0: [ 84 142  27 226 156 176  21  77 120  95  98 180 255 158  94 217 148  78
 124 240  55 174 145  53 136 102 116  88 134 210 163 107 152  46 143 131
 104 207 137 205 156 194 141 207 113 119 165 178 114 164 110 183 164  66
  38 185  13 224 145]
1: [ 91 129 140 100  83  66 145 107 104 166 166 132  78 114 153 108  97 144
 101  97 133 115  92  91 147 125 128 151 158 125 120  90 141 162 144 137
 102 116 153 119 167 113 131 103 141 141  92 123 181 148 175 150 105 189
 174  90 157 103 131]
2: [177  92 168  78 107 128 196 164 129 141  99  88  89 129 183 103 141 186
 123 126 177 133 147 132 122 124 118 105 154 133 152 190  87 162 112 150
 167  75  91 124  70 140 156  86 110 131 112 137  92  78 105 100 151  92
 126  97 191  94 155]
3: [143 148 152 104 136 117 151 139 128 136 134 109  62 118 142  94 111 156
 131  70  97 140 113 123 106  93 148 133  98 136 109 160 132 182 172 121
 123 133 130  81  91  76 111 140 122 119 125 107 184 133 170 156 143 168
 168  90 158 100  71]
4: [ 67 132  99 224 129 114   0   0  61 121  70 224 255  63 150 221 154 103
 119 198   0 136 140  38 199  90 141 131 106 116 175 143 154  43 112 103
  91 205 213 118 145 119 181 207 130 172 181 183 173 255 177 210 129 171
  92 193  36 169 139]
5: [170 104 152 110 132 108 162 172 124 134 125  92 104 123 158  96 161 158
 116 118 175 127 157 169 126 157 138 133 153 135  85 110  84 178 127 126
 120 153  80  90 140 148 134 156 172 132  82 101 110  80 103 113  82 139
 150 115 164 154 180]
6: [130 124 109  33 141  81 149 107 143 117 147  94   0  73 204 100  87 119
  72  90 105 136 125 115 118 108  91 133  57 129 124  88 123 206 153 104
 130  96 118 108 106  64 123 123 127 156 157 142 198 157 134 132 136 188
 141 106 171 110 131]
7: [121 146  99 184 177 181  95 122 172  99  75 103 255 155 105 151 153 101
 169 187  61 147 162 104 157 138 156 127 105 165 172 149 105  16  85  99
 160 171 106 158  70 247 149 149 153 127 156 182  66 123 127 145 166  56
  38 182  52 142 138]
8: [121 138 144 137 150  99 129 141 139 114 114 126 118 125 151 132 144 118
 137 125 125 130 139 150 127 101 121 162  92  99 152 105 162 116 136  85
 157 129  72 115 122 122 107 112 125 134 128 108 107 132 157 127 145 124
 117 135 153 127 168]
9: [116 133 109 155  89 135  47  51  93 100  90 208 192 124 151 206 145 111
 101 137  52 134 163  97 129  95 121 110  73 169 193 154 148  58  96 120
 144 201 150 147 151 125 142 171 145 141 169 180 123 216 135 169 136 144
 101 153  65 149 126]
10: [ 90 131 120 164 122  75  50  58 113 119 168 181 102 120 201 157 108 126
  81 144  33 128 168 127 128  74 142 114  75 154 149 163 114 112 121 130
 144 146 168  94 160 117 129 186 105 140 169 126 150 202 179 153 123 149
 114 159 115 144 123]
11: [ 92 146 112 165 165 159  66 154 122  96 110 182 229 149  67 187 112 135
 138 187 114 162 148  71 155 118 132 104 139 174 127 139 120  48  92 116
 159 153 111 117 109 218 127 162 131 143 134 154 124 174  90 158 124  97
  92 167  76 156 129]

[121 126 126 160 149 154 118 108  96 144 103 129 161 146  92 165 164 142
 138 139 107 152 156 109 126 127 135 125  96 142  90 124 150  76 106 149
 125 119 124 130 113 120 115 135 108 113 132 145 114 144 148 134  81 126
 118 110 131 127 110] 8
[109 115 124 114 114  91  91 145 109 149 132 122  49 105 143 116 105 158
  71  90 128 140  99 100 141  91 117 136 101  96 121  94 156 155 128  79
  84 117 160 114 178 105 120 150 111 149 131 115 157 120 125 109 130 187
 142 130 167 111 119] 1
[126 133  94 183 158 205 173 162 160  93 107 145 166 144  81 161 150 142
 170 163 172 118 131 109 117 135 149 118 162 139 112 135 100  99 117 153
 151 103 130 154 130 180 118 150 131 125 121 149  91 102  98 144 147  65
 118 142  80 134 118] 11
[157 124 112 176 161 178 163 189 140  84 120 114 217 146 117 162 125 111
 190 149 147 104 141 165 135 150 148 129 189 148 101 179  93  89 136 125
 156 109  91 136 108 153 128 131 119  82  98 102 104 104  73 156 113  78
 111 149 100 150 116] 11
[121 135 119 150 143 171 152 153 146 132 141 152 196 147  78 112 143  99
 160 177 154 133 148 123 116 159 133 125 161 124 119 146 157  60 113 127
 147 127  87 131 101 161 149 136 134 133 107 107  86  99 102 131 114  75
 102 128  81 150 128] 11
[110 145 164 109 110 112  85 110  70 115 194 160 154 133 134 152  93 128
  99 132 107 130 104  92 143  97  63 120 117 114 156 100 143 143 146 140
  90 187 145 170 182 112  93 127 158 133 155 171 138 136 127 129 112 205
 117 176 105 155 133] 1
[149 107 134 137 155 151 151 134 163 127 114 100 128 177  95 153 135 112
 184 125 162 123 143 145 118 135 137 125 168 120 100 159 125  95 111 164
 135 121  74 136 115 181 122 106 112  91  97  70  71  90 118 127 137 116
 109 136 105 121  99] 8
[124 150 102 189 120 179 133 160 120 123 104 146 176 153  80 171 114  91
 172 169 153 138 162 107 103 137 123 118 177 125 135 115 158  66 115 130
 126 153 139 125 141 145  95 192 119 128 150 123 102 107 135 145 156  87
  89 144  87 144 144] 11
[114 100 109 146 123 128 111 144 143 118  94 151 206 130 128 115 187 122
 152 174 119 116 100 147 158 114 141 146 111 139 143 164 141 116 119  88
 140 128 120 184  97 140 111 160 136 128 182 174  98 157 129 127 157  57
 119 138 139 127 148] 8
[145 117 116 154 120 174 139 140 160  93 119 146 157 160 135 200 132 146
 154 161 171 130 143 158 129 148 162 137 147 115 102 134 130 120 116 153
 119 149  81 165 135 123  89 162 112 114 134 132  90 112  98 161 121  79
  90 138 145 168 149] 8
[158 116 185  69 160 137 206 147 175 152 127  97  17 140  95  96 126 156
 147  85 187 160 106 209  97 159 118 126 140 130 113 140  96 255 122 148
 133  80  99 119  55 134  68  81 126 102 119  77 148 100 115  98 173 127
 142  26 222  94 146] 2
[142 143 132  93 140 103 150 131 127 142 122  95 140 136 102 150 101 117
 134 107 128 146 114 104 137 144  96 128 126  97 138 164 121 170 181 141
 126 126  91 135 157 135 124 148 137 118 143 103 128 123 120 113 131 126
 128 125 106 150 100] 8
[149 110  91 170 125 169 101 122 143 116  87 176 201 153 119 132 181 128
 162 135  90 127 138  93 143 136 130 154 133 110 110 162 116  70  78 110
 167 159 123 153 113 147 139 121 112 172 133 155  89 141 112 162 159  63
 139 144  80 136 142] 11
[ 81 110 171  54  56   0  32  46  50 202 182 137   0  35 237  95  79 120
  19  61  14 162  83  94 127  42 126  96  17  86 137  87 147 195 178  93
  93 140 251  81 197   0 151 109 147 155 167 110 255 205 173 116  83 255
 181 145 166 108 108] 6
[108 131 173 129 120 134 129 105  86 139 159 133 109  85 136  97 163 147
 120  76 144 135 120 124 132 135 104 106 129 114  92  97 155 169 125 147
 117 138 137 121 143  97 138 138 130 130 114 143 153 130 161 128 118 174
 156 172 138  94 128] 1
